In the rows, zero is written as 128.
One turn moves every row onto another: examples first, then more rows asked
futef: [116 150 108 112 130 152 125 127 146 141 141 120 110 109 109 168 133 118
 120 117 139 136  63 144 145 113 157 145 145 166 114 110 103 143 128 152
 131 124 145 150 122 139 141 140 136 160 119 130 141 158]
dufe: [146 121 131 133 124 110 122 143 103 110 118 124  76  73  86 118 122 115
  91 130 110 102 105 115 120 133 158 130 110 134 125 137 132 141 119 108
 129 130 135 161 113 116 132 115 137 135 109 111 117 165]
sodi: [132 147 130 111 136 165 115 104 151 109 122 128 125 104  87 161 117  97
  98 130 154 147 101 157 144 130 143 122 142 136 119 138 112 160 122 148
 129 162 140 153 143 144 126 136 137 147  94 120 116 146]
zop: [143 113 138 126 126 112 121 137 106 104 122 133  82  74  82 116 121 118
  94 134 101 107 112 114 123 137 154 129 116 131 129 138 138 148 120 114
 125 127 132 161 112 125 130 122 128 131 106 125 123 161]
tunez: [118 148 115 105 141 152 138 113 147 137 129 138 109 113 112 169 127 121
 118 122 149 133  73 143 156 112 158 141 141 165 121 114 107 141 134 152
 119 137 149 148 130 133 130 134 142 157 123 126 145 152]
sefa: [132 104 122 132 135 125 137 141  93 122 140 131  77  73  99 128 111 117
 100 146 108 100 102 134 135 112 153 137 128 137 115 112 129 140 132 117
 125 126 128 167 108 118 112 103 153 120 118 133 137 164]
besuv: [138 104 123 136 137 123 134 147  98 125 149 135  66  77 100 137 107 108
  98 149 114 107  95 145 138 106 159 138 125 130 109 108 126 139 126 115
 124 127 135 166 111 119 120 104 147 127 124 130 134 166]
tusog: [141 108 125 132 139 124 131 151  97 122 148 132  72  72  96 141 106 113
  91 146 119 105 105 137 133 119 160 143 125 141 116 102 133 137 118 115
 126 127 130 164 114 121 119 101 153 125 118 120 138 164]
Vomev: [122 135 106 134 128 152 109 124 149 126 123 114 139 117 110 134 110 126
 113 144 124 149  98 137 128 104 155 144 123 149 114 142 103 141 117 155
 140 123 138 150 129 119 143 141 126 159  89 122 112 154]
mumo: [153 105 143 139 111 124 138 141  97 125 119 130  97  69  90 143 121 111
  86 129 123 116 105 131 123 133 147 130 133 129 121 113 146 147 110  98
 130 140 143 170 135 138 139 101 154 122  96 131 122 163]
luta: [132 138 113 135 133 156 118 124 148 128 113 131 134 110 107 135  97 136
 106 149 126 150 109 127 137 115 161 143 113 140 119 147 105 133 124 151
 131 115 139 155 134 107 144 132 132 157  95 105 105 153]
Tava: [132 139 105 124 127 153 117 121 150 129 129 134 143 109 114 137 105 134
 116 142 122 148  96 133 135 107 151 135 115 151 122 154 102 145 130 158
 130 128 136 154 134 120 136 153 134 146  93 123 116 153]
rukam: [144 122 136 133 123 111 121 138 106 109 126 132  76  76  83 119 118 116
  96 131 103 108 109 117 124 125 163 129 110 122 131 143 133 139 123 108
 131 128 146 166 114 121 133 129 123 142 110 123 119 164]
foreb: [121 146 114 111 138 149 134 130 137 145 133 132 101 101 105 177 127 127
 115 116 142 143  75 130 161 116 163 142 143 158 125 108 104 140 133 153
 118 121 158 152 119 127 140 125 143 155 129 119 139 158]
sedi: [139 106 121 131 142 121 130 148  96 115 143 135  65  72 107 134 114 111
  98 138 113 110  99 144 136 115 155 149 125 133 114 112 131 144 113 120
 120 123 131 157 107 130 115 104 145 127 105 122 141 166]
zubi: [111 151 101 112 146 149 142 130 150 142 125 130 108 103 114 167 128 123
 116 117 141 139  75 144 155 121 162 143 140 167 126 115 102 139 135 146
 126 128 142 148 119 135 139 130 139 152 120 128 142 159]
bafo: [148 118 130 132 125 115 124 137  97 105 114 128  82  71  86 116 126 121
  99 123 104 107 108 129 123 130 162 140 111 131 120 142 139 139 116 107
 133 125 140 158 113 120 123 120 131 138  95 120 128 166]
Gir: [119 132 105 130 143 143 125 121 150 139 121 137 135 114 106 129  99 127
 108 138 142 146 106 131 133 110 152 150 121 142 128 148  93 136 121 153
 133 142 137 148 134 121 135 145 122 154  95 120 107 153]
zasa: [125 146 109 101 139 154 131 126 141 138 143 133 114 107 108 167 136 127
 122 115 141 142  85 140 152 105 159 129 143 161 108 123 105 144 134 152
 123 132 147 152 112 132 137 147 139 152 123 130 143 156]
refo: [153 103 140 134 113 132 136 134  93 122 127 137  99  69  81 140 132 115
  90 126 118 110 107 135 125 130 143 134 127 128 110 114 145 149 116 104
 126 133 136 165 137 147 136 106 153 118 111 137 132 164]
vosob: [138 141 120 108 133 175 114 116 152 116 138 128 123  99  98 166 117  96
 101 132 146 150  93 158 145 132 144 118 133 139 109 135 100 159 117 145
 124 148 134 156 122 151 129 150 137 136  95 134 107 144]
vusu: [160 104 135 139 117 127 138 141  92 118 122 133 100  65  87 141 121 104
  90 125 112 121  91 146 124 130 146 141 128 127 114 120 145 155 118 107
 130 138 143 167 135 140 127 105 154 120  92 133 133 168]
Sev: [118 144 108 109 146 146 149 120 142 149 135 138 111 109 106 165 123 129
 115 114 153 134  78 141 144 114 152 147 138 158 121 117  96 136 139 151
 126 147 148 145 127 129 139 145 135 156 120 125 133 155]
Zezin: [130 144 121 105 140 166 126 109 147 122 135 134 121 101  91 161 112 101
  94 118 163 147 105 160 142 136 141 135 138 133 121 136 105 145 119 140
 135 167 135 151 139 143 129 147 130 143  98 122 110 148]
zek: [118 142 114 130 140 148 120 113 151 123 116 133 142 114 106 133 101 126
 113 146 131 145 100 128 134 104 162 147 113 152 122 147 100 140 123 153
 131 128 136 148 136 123 128 139 133 162  95 120 116 141]
Veka: [124 157 116 111 131 166 116 116 146 111 132 131 120  96  92 166 116  96
  93 121 154 149 101 168 146 142 145 124 139 135 120 133 104 147 123 148
 132 157 137 156 140 144 130 133 145 136  90 126 111 153]
Gan: [140 127 137 134 125 114 126 133 105 101 119 132  81  77  80 112 120 119
  95 125 104 108 104 117 122 151 151 143 108 141 126 141 142 142 116 113
 130 129 139 153 112 123 138 121 134 136 104 132 125 167]
Vepa: [129 150 123 111 118 170 107 120 148 109 139 116 120 103  93 163 119  93
 105 130 144 147  91 169 135 136 142 123 145 143 113 137 110 150 119 147
 137 150 136 159 139 138 133 143 134 145  91 132 112 153]
Gika: [125 118 126 132 140 126 130 139  96 120 143 136  64  75  98 130 108 117
  96 146 112 106 103 143 138 117 145 147 135 143 120 112 133 146 129 114
 131 126 130 161 105 119 113  97 146 126 109 132 137 174]
fos: [113 141 103 132 136 149 120 127 154 127 114 133 145 111 107 135 106 124
 105 141 128 151 111 132 128 114 161 143 115 147 118 153 103 139 123 151
 138 126 135 149 130 119 144 133 131 156  89 120 115 151]
Dogug: [163 103 142 144 115 131 142 134 101 121 128 136 100  70  82 147 123 110
  88 127 116 119 100 141 127 126 145 134 122 123 117 113 143 151 115 102
 133 141 146 167 142 142 144 110 147 122 108 137 128 170]
pob: [138 150 130 111 122 171 116 121 138 114 129 128 113  90  85 173 110  90
  93 131 158 149  96 159 146 142 146 119 138 129 116 137 106 149 125 143
 126 150 146 161 137 136 131 129 142 140  93 120 100 147]
fanav: [146 110 144 146 118 128 138 139  90 123 123 136 100  73  80 134 124 111
  92 126 117 124 102 143 126 131 141 143 133 134 104 115 140 155 115 102
 129 140 138 158 137 144 135  96 158 120 105 142 126 168]

Zezin goes to Gir
Tava goes to zasa
besuv goes to Dogug
Now find these:
fos goes to zubi
mumo goes to dufe
futef goes to Vepa
sefa goes to refo
luta goes to foreb
tunez goes to sodi
vusu goes to bafo
Gika goes to fanav

